Here are some points, each followed by its number:
tensor([ 36., -29.,  46.,   5.,  -6., -13.,  34., -10., -63.,   1.,  33.,  31.,
         -6., -28.,  68.,  -7.,  69.,  -5.,  13.,  -7., -15.,   6.,  -8.,  25.,
        -10.,   7.,  24.,  21.,  10.]) 0
tensor([ -13.,  -21.,  -37.,    2.,   10.,   11.,   11.,   11.,    3.,   19.,
          46.,   30.,   10.,   -3.,    2., -109.,  -45.,  -12.,   67.,  -57.,
         -29.,   12.,  -47.,   65.,   46., -112.,   30.,   31., -127.]) 1
tensor([ 33.,  24.,  25., -20., -33.,   6., -41.,   4., -38., -14.,  30.,   1.,
        -20., -13., -29., -17.,  -9.,  87., -13.,  36.,  28.,   0.,  33.,  -4.,
        -24., -25.,   0.,  11.,  28.]) 2
tensor([-24.,  11., -37., -14.,   1., -16.,  45.,  -8., -51., -10.,   0.,  -8.,
          4.,  10.,  46.,  24.,   5.,  -8.,   6.,   2.,  -5.,  46.,  13.,  -5.,
        -15.,   6., -12., -16.,  -1.]) 3
tensor([ 10., -22., -42.,  19.,   6., -19., -20., -16.,  23., -22., -19.,  -5.,
          5.,  -6.,  -3.,  10.,  10.,  58.,  29.,   0.,  22.,  -3.,  19.,  -6.,
         -1.,  31., -25.,  11.,  21.]) 4
tensor([-25.,  10.,  18.,  -2.,  21.,   5.,  13.,  -8.,  52., -12.,   4.,  -5.,
         14.,  17.,  -6.,  19.,  29.,  12., -12.,   3., -49.,  16.,  -5., -23.,
          3.,  11.,  -7.,  -5.,   4.]) 5
tensor([ 27.,  12.,   7., -10.,  -2., -15., -42., -10., -19.,  -9.,  -3.,  -8.,
          5.,  10., -20.,  25., -11.,   4.,   4.,   1., -42., -41.,  12.,  -7.,
        -13.,   8., -11., -24.,   1.]) 6
tensor([  38., -114.,   -5.,   44.,   91.,   94.,   10.,   38.,  -30.,  -77.,
          17.,   74.,   71.,   -4.,   -8.,  -37.,  -46.,   38.,   43.,  115.,
         -14.,  -31.,  -78.,  -35.,   83.,  -52.,   18.,  -11.,   18.]) 7
tensor([ 12.,   3.,  11.,  -5.,  -4., -12., -38., -12.,  51.,   6., -12.,   6.,
         10.,  15., -10.,  14., -15., -16.,  -5.,  -5., -36.,  10.,  17., -17.,
         -1.,  -4., -16.,   0.,  12.]) 8
tensor([ 12.,  27., -27.,   3., -67.,  -4.,   2.,   5.,  39.,  14., -59.,  23.,
         -8.,  15.,  38.,  -6.,  55.,  18., -98.,  10.,  54.,  10.,  -4.,  16.,
         20., -33.,  14., -55., -28.]) 9
tensor([-17.,  13., -28., -11.,   3., -16.,  22.,  -8.,  88.,  -8.,  -2., -10.,
          4.,  13., -15.,  25.,  14., -30.,   3.,   2., -12., -39.,  14.,  -5.,
        -13.,   6., -12.,  -4.,   0.]) 10
tensor([ 27.,  10.,  18.,  33., -29.,  17., -34., -19.,  24., -20., -10., -34.,
         -4.,  32.,  18., -14.,   3.,  32., -21.,   8.,  -1.,  21., -40.,  35.,
         25.,   5.,  64.,  53., -23.]) 11
tensor([-35.,  14.,   3.,  10.,  48.,  21.,  20.,  -1.,  10.,  -9.,   9.,   0.,
         25.,  28., -43.,  12.,   1.,  21., -15.,  17.,   0.,  15., -31., -25.,
         14.,   4.,  -2.,   6.,  -2.]) 12
tensor([ 45.,  12., -48., -12.,  -4., -17.,  59.,  -7., -18., -10.,  -1.,  -9.,
          5.,  16.,   8.,  25.,  13.,  11.,   4.,   4., -11.,   8.,  14.,  -4.,
        -11.,   9., -12., -37.,  -2.]) 13
tensor([-27.,   3.,  12., -52., -24.,  40.,  60.,  12.,  32.,  29.,  28.,   9.,
        -65.,   7., -68.,  25.,  46.,  26.,   0., -37.,  -8.,  27.,  21.,  36.,
        -51.,  51.,  20., -28.,  -5.]) 14
tensor([-40.,  -6.,  13., -13.,  -7., -18., -33.,  -5., -11.,  -3.,  14.,   2.,
         -7.,  -2.,  -7.,  19.,  10.,   2.,   2.,  -9.,  23.,  38.,  12.,   7.,
        -14.,  10., -15.,   5.,  -4.]) 15
tensor([-51.,  15.,  11., -38.,  -7.,  19., -10.,  22.,   2.,  17.,  14., -30.,
        -28.,  27.,  -1.,  34.,  24.,  62.,  17., -27.,  10.,  -6.,   3.,   5.,
         -8.,  27.,   1., -16., -24.]) 16
tensor([ 12., -25., -18.,   8.,  28.,  21., -20.,  17.,  37.,  -5.,  47.,   9.,
         19.,  -4.,  12.,  -2.,  38.,   8.,  24.,   0.,  46.,  22., -58.,  -6.,
         35.,  -6.,  -1.,   2.,  -9.]) 17
tensor([  2., -10., -25.,  -1.,  10.,  -1., -23.,  -9., -43.,  13., -21.,  20.,
         14.,  -5.,  20.,  -2., -33., -16., -11.,  10.,  -4.,  46.,  -1., -11.,
          4., -16., -18.,  28.,  11.]) 18
tensor([ 12.,   8.,  27., -13.,  -2., -19.,  21.,  -7., -13.,  -9.,  -2.,  -8.,
          5.,  12.,  16.,  22.,  15., -17.,   5.,   0., -58.,  -1.,  15.,  -6.,
        -14.,   9., -12.,  43.,  -1.]) 19
tensor([ 96.,  -8., -86., -28., -10., -11.,  64.,  -6.,  -9., -21.,   4.,  -5.,
          8.,  13., -45.,  13.,   2.,  13.,  12.,   9.,  17.,   9.,  18.,   6.,
        -17., -13.,   5.,   0.,   5.]) 20
tensor([ 25.,  10.,   1.,  25., -25.,   5.,  19., -17., -35., -21., -12., -28.,
         -6.,  26.,  26.,  -9.,  46.,  42., -19.,  11.,  27., -14., -27.,  31.,
         19.,   1.,  52., -48., -25.]) 21
tensor([  23.,  -16.,   23.,    3.,   24.,  -26.,  -24.,  109.,    5.,   50.,
          67.,   -5.,  -29.,   38.,  -27.,  -16.,    0.,   16.,    4.,  -38.,
           7.,  -16.,  -36.,    9.,   89.,   -7.,    1.,    7., -127.]) 22
tensor([ 29.,   9.,  49., -13.,  -1., -17.,  -4., -10., -50.,  -8.,  -3., -11.,
          4.,  14., -75.,  21.,  75.,  40.,   3.,   4., -64.,  -6.,  16.,  -2.,
         -7.,   7., -15.,  45.,   1.]) 23
tensor([ 38.,  11., -64., -10.,  -1., -18., -35.,  -5.,   8.,  -7.,   2., -14.,
          3.,  11.,  -4.,  23.,  20.,  14.,   4.,   3.,  -1.,  -9.,  13.,  -4.,
        -14.,   9., -16.,  34.,   0.]) 24
tensor([ 14.,  17.,  -3.,  -9.,  -3.,  -2., -36.,   6.,  13., -14.,  41.,   3.,
        -19., -40., -13.,  -8.,  59., -25., -48.,   5.,  32.,  55.,  20., -36.,
         -8.,  16., -18.,  15.,  26.]) 25
tensor([ 11.,   1.,  61.,   4.,  35., -33.,  46., -20.,  -3., -20., -35.,  -6.,
          6., -20.,  20.,   4.,  85.,  50.,  10.,  -5.,  63.,   0.,  37.,   6.,
         13.,  13., -28.,  37.,  33.]) 26
tensor([ 13.,   1.,  33.,  29.,  61.,  46.,  14.,  10.,  -7.,   2.,  35.,   3.,
         34.,  17.,   8.,   6., -13.,  -7.,   2.,   8.,  22.,  -3., -63., -37.,
         52.,   8.,  -2., -42., -10.]) 27
Which two points above are nearest to each new point, looking only along the 5 directions in which the numbered points spread most? Their numbers follow each, smallest number first.
tensor([-42.,   2.,  10., -15.,  -7., -17.,  20., -11., -51., -13.,  -3.,  -8.,
          6.,   6.,  12.,  20.,   9.,  18.,  12.,  -1.,  17.,  21.,  16.,   7.,
        -10.,  -3.,  -2., -13.,   4.]) 2 15
tensor([ 12., -15., -37.,  29.,  39.,  -2., -18.,   2.,  49., -35.,  18.,  62.,
         -8., -66., -16., -26., -43.,  20., -30.,   9., -15.,   7.,  24., -50.,
         22.,  48., -42., -67.,  14.]) 8 12
tensor([ 53.,  13.,  22., -13.,   2., -17.,  29.,  -7.,   9., -10.,  -4., -12.,
          3.,   9.,  -1.,  21.,  37., -13.,   7.,   2.,  13.,  18.,  12.,  -5.,
        -15.,  10., -11., -55.,   3.]) 4 25
tensor([  43.,  -55.,  -22.,   73.,  -19.,   36.,   20.,   22.,   28.,   97.,
         -72.,   74.,   46.,  -52.,   -4., -100.,   44.,   66.,  -34.,  -18.,
          -1.,  -42.,  -63.,  -62.,   48.,  -92.,  -24.,   -8.,  -14.]) 11 17
tensor([ 13.,  -1., -19.,  -5.,   4., -18.,  20., -10.,   8., -11.,  -6.,  -9.,
          3.,   7.,  10.,  20.,   1., -49.,  12.,   1.,   3., -37.,  14.,  -5.,
        -13.,  16., -16., -13.,   9.]) 4 24
tensor([ 20.,   8.,  36., -11.,   1., -15.,  47.,  -7.,  45.,  -9.,  -4.,  -8.,
          3.,  12.,  -1.,  22.,  18.,  10.,   2.,   2.,  26., -30.,  11.,  -9.,
        -16.,   8., -13.,  56.,   0.]) 15 25
tensor([ 19.,  11., -12.,  -7.,  -8., -16.,  -8.,  -3., -50.,  -7.,   0., -19.,
          6.,   7.,  11.,  25.,  16.,  -7.,  15.,   2., -16., -62.,  12.,  -9.,
         -3.,  12., -18.,  34.,   2.]) 6 19
tensor([  1.,  -9.,  11.,   6.,  28.,   1.,  42., -11.,   2.,  14., -17.,  -8.,
          8., -18.,   0., -23.,  13., -32.,   2.,   9., -21.,  -9., -32.,  -8.,
         -9., -27., -15., -19.,   4.]) 4 18
tensor([ 18.,  14.,  10., -13.,  -1., -19.,   8.,  -7.,   8.,  -8.,  -2.,  -9.,
          3.,  12.,  22.,  21., -19., -26.,   4.,   4.,  16.,  29.,  11.,  -7.,
        -18.,  10., -10.,  14.,  -1.]) 3 24
tensor([ -10.,  -49.,   55.,  -37.,  -33.,   14.,  -56.,  -52.,  -33.,  -60.,
         -15.,   23.,   28.,  -16.,   10.,  -69.,  -25.,   76.,   92.,    3.,
          12.,  -20.,   40.,   79.,  -18., -112.,   80.,  -27.,   -1.]) 0 18
tensor([-56.,  11., -65., -12.,   0., -19.,  33.,  -9.,  59., -11.,  -3., -10.,
          4.,   9., -16.,  22.,   7.,   5.,   0.,   7.,  18.,  -4.,  12.,  -4.,
        -14.,   9., -12., -55.,   1.]) 8 10
tensor([ 55., -25.,   1., -26., -50.,  28.,  23.,   3.,   5.,  34.,  51.,  46.,
        -75., -33., -18.,  -6.,   6., -15.,  23., -40., -19., -18.,  12.,  89.,
        -61.,  48.,  64., -90.,   2.]) 3 15
tensor([ -12.,  -13.,  -17.,  123.,   93.,  127.,    0.,   -8.,   20.,  -32.,
          20.,  -18.,   83.,   22.,  -41.,  -44.,  -31.,    9.,  -48.,   20.,
         -12.,    1., -127.,  -72.,  127.,   27.,  100.,   24.,   -3.]) 7 27
tensor([ -7.,   7., -12.,  -8.,   1., -19.,  52.,   3.,  12.,  -2.,   3., -11.,
          4.,  12.,  38.,  21., -51., -12.,  12.,  -4.,  21.,  -3.,   8.,  -5.,
          2.,  10., -21., -19., -11.]) 8 24
tensor([-41.,  53., -77., -31.,  -6.,  31.,  38.,  -1.,   8.,  42.,  -2., -62.,
        -35.,  25., -20.,  21.,  29.,  18.,  26., -55.,  12., -46.,  40.,  43.,
        -24.,  41.,  49., -27.,  -9.]) 10 14
tensor([-13.,  54.,  26., -17., -43.,  23., -24.,   8.,  10.,  -9.,  78.,  -9.,
        -46., -90.,  -3., -77.,  -6.,  19., -41.,  31., -20., -34.,  11., -19.,
        -37., -53.,  -3., -11.,  44.]) 2 15
tensor([ -5.,  11.,  29., -10.,   4., -17.,  -1., -10.,  36.,  -9.,  -5., -12.,
          4.,   9.,  30.,  23.,  41.,   6.,   5.,  -3.,  21.,  20.,  12.,  -6.,
        -15.,   7., -10., -29.,   0.]) 15 25
tensor([  5.,  13.,  43., -10.,   1., -19.,   3.,  -9., -56.,  -6.,  -2., -11.,
          4.,  12., -37.,  24., -26., -58.,   3.,   4., -63.,   0.,  10.,  -7.,
        -13.,  11., -11.,   4.,   5.]) 6 19
tensor([-24.,  12., -27., -11.,   3., -20.,  39.,  -6.,  -7.,  -7.,  -6., -10.,
          3.,  13.,   3.,  20., -22.,  19.,   2.,  -5.,  31.,  38.,  14.,  -4.,
        -12.,   7., -16.,  65.,   2.]) 3 24
tensor([ 29.,   8.,  23.,  -3.,   3.,  -9., -52., -12., -59.,  -7.,  -1., -13.,
          8.,  11.,  -9.,  17.,   2., -18.,  11.,   0.,  -4., -18.,   4.,  -3.,
        -11.,  10.,  -3.,  19.,   6.]) 2 19
tensor([-14.,  33., -14., -26.,  -3.,  24.,  -7.,  -8., -18.,  18.,   1., -38.,
        -27.,  30., -10.,  24.,  47.,  22.,  21., -28.,  -1., -79.,  23.,  21.,
        -24.,  33.,  22.,  47.,  -6.]) 14 15
tensor([-18.,  40., -28., -20., -24.,  20.,  27., -21.,  11.,  24.,   2., -46.,
        -30.,  45.,  33.,   6., -33.,  39.,  54., -39., -12., -21.,  14.,  79.,
         -8.,  32.,  75.,  -3.,  -2.]) 3 15
tensor([ 39.,   6.,  33., -11.,   7., -10., -63.,  -1.,   1.,  -4.,  -5.,   1.,
          6.,  31.,  27.,  16.,  37., -14., -11.,   5., -36., -33.,  15., -10.,
          1.,   2.,  -3.,  -3.,   9.]) 6 15
tensor([ 30.,  16.,  21., -13., -32., -25.,  30.,  51.,   8.,  11.,  33., -33.,
        -22.,   7.,  62.,   9.,  -1.,   8.,   4.,  27.,  47.,   0.,   8.,  15.,
         22., -13., -25.,  31.,   1.]) 11 15
tensor([ -2., -23., -25.,  13.,  12.,  -7., -16.,  43., -32.,  -7., -18., -48.,
        -35.,  25.,  53., -14.,  13.,   7., -40.,  74.,  46.,  -2., -17.,  14.,
        -28.,  -9., -17.,   2.,  60.]) 4 21
tensor([ 34.,   6., -32., -10.,   1., -17., -15.,   3., -22.,  -4.,   3., -13.,
          5.,  18.,  21.,  24.,  29., -11.,  11.,  -4.,  18.,  20.,   8.,  -6.,
          0.,   8., -18.,  26.,  -8.]) 3 24
tensor([-84.,  27., -18.,  31.,  83.,  72., -10.,   8.,  33.,  -8.,  27.,   3.,
         51.,  41.,  21.,   5.,  13.,   6., -34.,  21.,   0.,  56., -81., -63.,
         58.,   6.,  19.,  21.,  -8.]) 17 27
tensor([  12., -101.,  -18.,   80.,   -3.,   14.,   17.,  -16.,   57.,   45.,
         -93.,   99.,   28.,    7.,  -14.,  -59.,  -25.,   59.,  -70.,   21.,
          -6.,   94.,  -42.,  -30.,   49.,  -40.,  -28.,   49.,   32.]) 17 27
tensor([-36.,  17.,  18., -19.,  -8., -20., -20.,   4.,  -2.,  -3.,  12., -20.,
         -8.,   9., -15.,  18., -86.,   7.,  -6.,  17., -55.,   2.,  15.,   5.,
        -10.,  -5., -11., -59.,  15.]) 6 8
